In the rows, zero is written as 128.
These are runs of 6 systems, one row a step. Runs of the same system follow the same rule from any start.
kag, path 1, 11 rows:
[[125 189 113 100  90 196 111 142 155 107 127 138  66 121 125 132 137 113
  159 113]
 [204 129  90 163 102 129 134 159 121 158 179 127 132 136 178 128 125 112
  143  98]
 [ 93 152 123 166 100 154 152 167 130  99 150 136 189 180 130  85 132 144
  105 136]
 [144 132 182 113 137  89  78 163  97 127 103 144 164 142 140 119 197 108
  108 139]
 [113 111 156 183 144 115 150  97 157 145  83 119  87 107 139 104 183 151
  120 184]
 [128 165 117  87  67  78 114 103 111 126 118 131  96  80 123 100 111 167
  152 149]
 [175 137 146 143 114 147 132  82 141 139 131 145 160  98 169 182  76 168
  109 116]
 [136 128 154 126 116 176 113 166 127  83 127 183  96 173 101 138  74 139
  147 143]
 [164 116  97 135 180 130 102 166  86 160 184 170 102 134 138 134 148 131
   82 135]
 [106 173 103 164 173 150 138 133  95 123  94  81 122 158 131  70 131 162
  109 118]
 [147 171 126 106 113 113  73 152 149 103 111  93 129  96 113 131 194 149
  125  79]]
Sebu, path 2, 11 rows:
[[109 127 161 127  64 178 137 167 161  94 139 173 134 171 107 131 116  98
  160 146]
 [147  94 117 143 158 117 106 150 151 123 190 168 158 109 159 141 178 114
   76 137]
 [101 112 153 139 154  93 149 128  97  93  97 171 101 159 123  95 130 169
  120 194]
 [173 131 149  88 118  73  84 117 124 128 111 133 105  78 113 171 156 168
  136 108]
 [144 145 137 168 163 180 145  79 142 147  77 109  75 118 158 140 106 150
  130 136]
 [162 141  84 118  82 154 122 166 124 135 176 135  81 134  97 138  84 132
  171  96]
 [135 168 118 137 145 177  96 138  91 173 158 139 164 133 170 108 116 105
   65 133]
 [128 126 158 136 130 125 124 197  98 102 104 132 138 211  99 107 151 115
  152 120]
 [117 164 115 121 126 105 109 133 154 114 130 112 137  94 143 116 236 140
  101 116]
 [143 121 147 163 107  94 168 103 138 110  78 124  98 135 185  84 133 117
  177 168]
 [166 137 129 131  54 115 126 122 165 110 156 145 158  93 124 164 105 181
  135 106]]
buto, path 3, 11 rows:
[[ 89 152 125 134  83 145 102 141 165 119 149 122 173 106 151  66 159  84
  102 154]
 [130  91 152 134 158  70 105 118 150  83 120 132 183 108 174 108 158 105
  103 145]
 [ 75 118 125 103 133  75 152  92 153  90 118 139 126  90 103 134 175 180
  113 151]
 [138 117 127  65 149  76 128  89  90 119 119 175  79 100 141 157 115 146
  139 152]
 [135 101 131 125 142 143 161 115 114 135 133 160 101 143  79 189  66 183
  135 125]
 [125 160 125 109 125 182 124 167  72 162 136 157  79 178  98 128 104 120
  136 135]
 [173 124 115 185 169 174 116 166 107 173 149 104 139 166 138 130 113 116
  107  94]
 [118 170 108 173 109 149 117 161 136 136 113  57 141 145 117  60 151 127
  135 102]
 [167 161 127 128 114 119  81 126 156 108 113  84 159  90 187 108 162  94
  129  92]
 [108 118 136 147  98 115 158  88 206  73 104 110 150  98 156 119 140 126
  154 132]
 [111 116 141  70  74  81 137 120 145  95 148 184 135 110 143 141 161 103
  150 157]]
kolu, path 4:
[[142  85 134 111 115  99 145  96 144 156 103 106  72 105 129 143 120  79
  195 133]
 [100  82  70 115 111 125 156 134 160 134 199 116 140 116  82 141  88 107
  144 103]
 [107 105 139 102 144 177 124 131 111 136 146 160 140 160 141 126  71  43
  128 151]
 [132  67 130 144 219 107 117 145 108 120 130 109 158 158 112 136 122 112
  102 110]
 [ 72 153 112  68 174 108 106 122  91 120 109 114 120 122 121  94 173  98
  110 132]
 [160 111 138 102 140  76 106  94 127 142  82  71 120  88 145 135 129  95
  167  97]
 [ 84 127  74  89 110 124 179 104 167 101 146  93 133 114 111 146 131 108
  167  81]
 [138  99 132  95 103 140 149 122 130 148 163 165 145 144 166 161 114  43
  158 131]
 [104  61 114 156 180 114 180 120 112 159 158 124 170 162 117 142 106 114
  107 132]
 [ 72 116 151  76 149 109 113 152  74 147 120 145 134 161  83 108 146  90
  119 155]
 [127  81 155 129 176 104  88 104 140 160  86  75 111  85 101 128 135  98
  125 129]]
Sego, path 5 (11 x 20):
[[ 73 104 138  99 186 177 158 117 133 139 119 148 101 156 106 171 157  79
  124 136]
 [139  82 100 122 158  59 132 137  71 171 146 121  93 127  89 114 115 150
  130 140]
 [ 92 171 102  91 128 146 103 106 112 167 137  81 180  97 107 127 108 129
   88  88]
 [159 112 128 131 169 130  99 138 131  85  89  76 126 144 141 109  90  82
  168  85]
 [125 109  53 136 123 115 162 132 178 100 196 122 131 104 143 130 149 125
  131 102]
 [ 89 152 122  97 106 106 160 106  93 112 120 143 152 148 186  73 120  81
  147 165]
 [140  99 167 149 119  63 159 101 142 113  94 110 195 125 134 155 145 174
  126 116]
 [ 71 119 157  87 112 157 151 123 169 124 102 128 112 138  84 168 176  84
  159 125]
 [160  59 131 134 147  90 144 113 100 195 141 141  86 117 129 148 110 105
  145 157]
 [ 80 130 108  99 111 136 128 107 117 155 160 122 164 107  68 139  60 157
   98 125]
 [147 108 155  96 178 129  65 152 106 102 112 118 165 150 129 134  97  70
  121  97]]
puz, path 6:
[[145  99 105 201 113 111 173 131 126 132 154 129 145 150 148  85  80 159
  129 154]
 [103 123 187 126  87  95 113 160 101 139 117 162 166 156  90 109 155 150
  109 171]
 [150 103 173 170 170 143 113 115 162 150 108 136 127 107 149 168 197 133
   90 141]
 [114 123 114 130 133 130 113 114 171  83 111 133  43  83  97 115 124 168
  146 153]
 [178 166 117  93 104 121  75 116  93 155 147 142 124  84 141 142  71 161
  111 118]
 [143 152 152 136 149 191 127 141 120  85 107 141 157 184 139 153  70 138
  126  97]
 [123 132 101  96 141 135 141 183 101 106 169 179  90 174 117 141 181 111
  137 123]
 [142 145  83 174 175 107 150 122  90 148 130  98 111 133 180  72 157 148
  107 133]
 [136 134 152 146  95  76 117 156 117 113  80  76 141 144  85  94 139 168
  160 109]
 [160 162 161 140  62 150 116 135 166 150 128 127 154 108 155 158 191 118
  131 112]
 [152  92 137 175 109 156 145 124 185  99 128 153  79 126 155 116  98 108
  166 165]]
puz, path 7 (11 x 20):
[[172 120 105 159 170  92 129 135  62 139 141 128 146 153 172  92  85 149
  104 133]
 [100 150 158 132 122 109 137 163 110  93  92 119 170 177  84 122 168 179
  121 107]
 [160 146 147 132 124 125 128 131 139 150 106 130  92 117 165 150 230 108
  142 123]
 [154 114  95 188 108 127 152 112 173 120 126 101  73 102 135 102 104 166
  160 137]
 [141 153 152 114  44 119  91 148 105 151 143 154 147 119 107 107  78 148
  130 155]
 [158 111 183 167 153 179 108 146 139 134 131 164 173 158 154 166 118 116
   89 134]
 [ 95 105 116 122 170 135 128 157 151  69 143 178  70 142 100 120 168 136
  119 163]
 [158 149  93 119 166  77  95 109  82 149 137 127 102  81 159 102 143 170
   90 137]
 [149 162 156 138 136 125 117 118 121  87  62  84 150 143 119 135  94 187
  143  84]
 [154 169 135  89  75 153 130 160 134 119 137 159 108 149 125 180 173 119
  163  93]
 [160 130  90 182 133 165 170 128 128 147 155 141  85 148 189 106 112 113
  142 146]]
Sebu, path 8 (11 x 20):
[[145 156 133 132 134 169 103 135 146 151 147 107 194 118 128 177 150 135
   83  70]
 [ 78 113 128 145 146 169 173 147 135 122 118 140  86 182 122  98 160  80
  151 162]
 [152 115  85 124 101  50 112 154 119 127 182 117 158  96 128  97 158 150
  117 114]
 [ 98 149 193 134 120 132 129  84 117 126  57 132 156 130 158 102 115 132
  115 177]
 [168  86 145 124 111 116 125 149 182  95 128 124 116 124  93 189 137 129
  174  85]
 [ 95 137  87 146 162 171 148  85 156 138 161 148 100  89 157 120 125 139
   82 163]
 [160  93 128 105 116  87 123 155  70 131 144 158 114 161 116 116  60 117
  164 140]
 [122 166 145 115 159 148  91 119 112 148 116 117 179 110 111 163 144 174
   62  97]
 [109 117 141 123 156 155 147 140 129 127  81 114  59 167 114 123 159  76
  180 134]
 [152 147  52 146 110  93 127 137 138 130 175  83 134  87 138  95 142 164
  122  87]
 [101 167 166 117  84 152 132 101 103 134  87 139 150 146 167  85  84  94
  140 171]]
kag, path 9:
[[ 76 132 142 151 148 177 169  66 155 140  83 110 105 120 117 135  92 149
  125 153]
 [163 123 115  69 103 102  78 149 114 121 144 128  94 104  84 150  87 122
  166  99]
 [128 113  99 165 169 195 154 102 154 153 165 131 143 125 162 156  97 111
   94 121]
 [120 132 117 104 129 124 109 185 102  78 125 116 126 185  93  86  96 105
  166 103]
 [125 107 108 137 185 125 127 128 147 147 167 122 160 110 145 155 203 109
   78 108]
 [ 87 152 136 128 122 126 161 121 119 107  62  84 109 162 137  72 139  96
  179 134]
 [146 103 116 107  90  66 126 124 159 143 164 122 148  76 108 166 181 142
  130 102]
 [ 91 144 158 130  95 170 177  79 134 146  97 136 151 146 165 125  90  92
  146 159]
 [164  66 151 118 102  70 110 164 119 126 150 150 136 135  72 153  96 142
  152 126]
 [ 73 119 129 127 174 174 141  92 122 168 147 160 140 121 133 137 112 114
   67 172]
 [151 113 132 116 163  91  92 142  85 115  83  88  97 141  92 102  81 135
  160 107]]
buto, path 10 (11 x 20):
[[ 68 150 113  90 129 111 118  77 131 113  96  84 141  85 103  94  88 142
  124 133]
 [134 110 147  60 162 128  95 117 140  75 107 143 115 120 124 180 114  89
  151 100]
 [ 76 112  82 118 150 167 202 103 155 120 164 148 101 142 116 162 117 120
  136 125]
 [127 121  98  89 121  96 150 159  58 143 161 139 143 182 126 112 100  90
  155 117]
 [116 139 140 135 151 150 146 110 100 184 115  87 200 149 111 164 114 143
   93  85]
 [104 135 147 123 143 141 122 129 123 158  66  70  90 140 107 104 165  76
  165 122]
 [156  99  86 132 127 130 109 120 175 160 170  83 125  73 128 149 130  89
  136  87]
 [ 80 126 112 113  90 136 134 105 153  96 130 105 155 114 128  74  55  89
  148 144]
 [107 112 155  72 139 129 103 143 141  83 143 157 191 141 126 163 141  76
  115 107]
 [ 57 104 109 128 186 128 196  89 133 131 129 134 130 140 135 132 167 118
  103 153]
 [130  95  96  86 141  42 141 135  77 146 138 113 117 132  97 127 140 127
  154 112]]
kolu, path 11:
[[145 153 156  77 151 104  72 152  62 112  87 120 135 158 128 113 118 107
  136 109]
 [120 141 119 131 171 131 121  94 160 136  91  56 134  89 127 152 176 132
  116  78]
 [129 150  90  94  90 102 163 130 133 100 128 125  82 135 159 110 170  90
  194 116]
 [153 103 112 141  81 112 150 105 145 179 177 113 193 103 155 151 102 103
  126 109]
 [ 67 110 145 129 124 155 199 124 120 118 116 149 152 199 111 130  99 107
  146 147]
 [133  72 176 126 150 109  91 167 120 159 148 163 152 139  93 157 170 104
   97 151]
 [ 77 107 114 140 186 108 130  93 121 137 102 105  80  99 113  80 131 137
  109 179]
 [148 126 126  72 102  80  65 145 115  96 121 115 109 100  91 115  93 126
  163 110]
 [114 140 105 112 153 187 122  83 182 110 129  99 129  85 140 162  92 111
  121  93]
 [161 123  95 107 152 130 156 153 113  76 152 162 104 177 171 145 122  95
  168 101]
 [131 136 101 127 153 121 139 116  86 189 171 122 191 126 156 143 141 121
   72 105]]
Sego, path 12:
[[132 144 106 101 116 140 138 104 124 113 149 135 150 118 100 174  47 187
  122  91]
 [135 135 130  92 161 162 115 172 100  94 141 154 154 193 139 153 120  78
  131  91]
 [117  96  88 181 195 112 172 144 115 129 152 114 126 160 128 107 164 149
  102 126]
 [ 81 170 105 105  90  92 121 143 102 145 123  90 138 119 107  61 177 123
  129 133]
 [164 135 156 155 119 116 112  88 145 160  76  62 150  93 173 123 131 106
  142 110]
 [125 111 119 133  78 148 147 119 202  88 130 117  99 110 105 142  91 126
  187 115]
 [149  99 133 104  97 127 136 133 123 137 181 200 142 133 172 149 107  72
  134 158]
 [ 87 100 150 143 160 117 167 105 108 110 121 164 167 156 120 130  90 172
   84 169]
 [103 121 165  85 146  98  86 163 114 111 110 137 146 138  72 147 193 133
  110 120]
 [123 120 115 134 202 145 125  97 124 178 102  90  70  99 126 145 169 116
  114 126]
 [140 146  74 101 100 104 118 123 104 140 139  96  75 100  96 107  76 156
  165 108]]

Which system made each of these runs?
path 13 (2 x 20):
[[ 75  93 101 144 161 126 129 159 128 136 166 111 155 139  47 113 121 151
   88 126]
 [112 139 167  91 144 147  68 136 109 122  88 142  92 128 135  90 123  65
  132 165]]
 | kolu
path 14:
[[ 85 124 139 154 119 179 176 131 147 167 155 165 134 150  95 165 157 153
   94 155]
 [136  67 132 137 128  91 112 166 110 182 166 149  96 124  97 116 158  97
  127 172]]
 | Sebu
path 15:
[[102 119 115 158 114 139 156 166 126 116 179 161 175 169  88 127 110 180
   92 133]
 [127 178 145 113 157 120 103 146  53 144  99 139 135 160 155  93 169 129
   96 143]]
 | buto
path 16:
[[155 177  67 128 121 165 106 128 151 142 176 106 123  83 150 138 144 141
  103  79]
 [163 176 111 150 106 157 163 131  98 124 112 121 125 176 198 101  98 110
  166 114]]
 | kolu
path 17 (2 x 20):
[[124 134 110  76 146  84  60 144 110  79 146 150 114  94 119  89 118 135
  108 143]
 [152 148 154 110 187 112 106  92  98  85  59 112 134 131 177 129 106 136
  126 111]]
 | Sebu
path 18, 2 rows:
[[138 108 112  87 121  88 104 108 139 139 169 135 152  65  95 182 122 165
  100 102]
 [ 93 148 128  70 182 174 125  99 104 107  96 128 114 149 141 141  85  75
  136 116]]
 | Sego
path 19 (2 x 20):
[[141 148 129 164 138 133 171 135 127 114  91  86 151 176 185 105 167  96
  161  99]
 [119 112 117 172  66 100 188 141 166 139 138 104 132 137 117 107 173 136
  168 131]]
 | Sego
path 20:
[[133  91 131  72 121  69 150 115 101  84 133 165 130 141 122 154  79 128
  168 126]
 [ 87 140 136  91 132 162 169 107 102 160 139 170 144 152  93 196 113 154
  106 124]]
 | buto
path 21, 2 rows:
[[138 131 116 151 164  96 138  97 144  56 120 152 124 107 178 111 126 186
  101 149]
 [144 175 133  74  99  94 120 110  88 103 127 174 139 112 145 156 121 190
  117 122]]
 | kolu
path 22, 2 rows:
[[134 181 106 110  79 154 112 146 148  82 123  85 157 136 126 108  90 120
  166  68]
 [163 108 143 139 116 154 117 160 174 110 166 155 172 138 163 165 167  75
  121 106]]
 | kag
path 23 (2 x 20):
[[176  89 125 162 176 157 118 137 125 104 134 134 117 153 135 147  42 134
  135 111]
 [ 95 134  79 102 177 161 108 170 125  80 173 157 102 148  95 121 134 129
   98 118]]
 | kag
path 24:
[[163 152 128  97 127 100  98 147  49 149 105 118 109 149 103 124  76 157
  148 104]
 [148 150 100 147 151 180 119 142 141 147 156  89 171 135 120 165 121 142
   97  55]]
 | Sego
path 25 (2 x 20):
[[119 132 115 150  85 171 149 177 178 112 178 163 116 150 111 140 183 123
  133 127]
 [149 114 120 164 134 109 116 128 110 145 139 151  90 116 185  60 131 107
  118 195]]
 | puz
path 26, 2 rows:
[[146 168  97 118 193 147 132 117 108 122  98 110  65 132 146 149 173 148
  130  90]
 [140 181  80 137  97 155 159 141 145 131 128  88  88 133 119 131 165 154
  165  73]]
 | kag
path 27, 2 rows:
[[113 139 124  74 101 147 134 148  73 141 163 188 130 168 114 136  73 104
  137 143]
 [142 102 148 164 190 122 122 142  93 142 133 127 194 164 127 143 112 158
   74 113]]
 | Sego
path 28 (2 x 20):
[[130 106 134 150 157 110 135 161 141  43 102 105 151 181 120 104 110 133
  155 101]
 [122 163 108  89  84  85 136 142 119 123 161 153 142 116 147 131 214 130
  125 120]]
 | puz
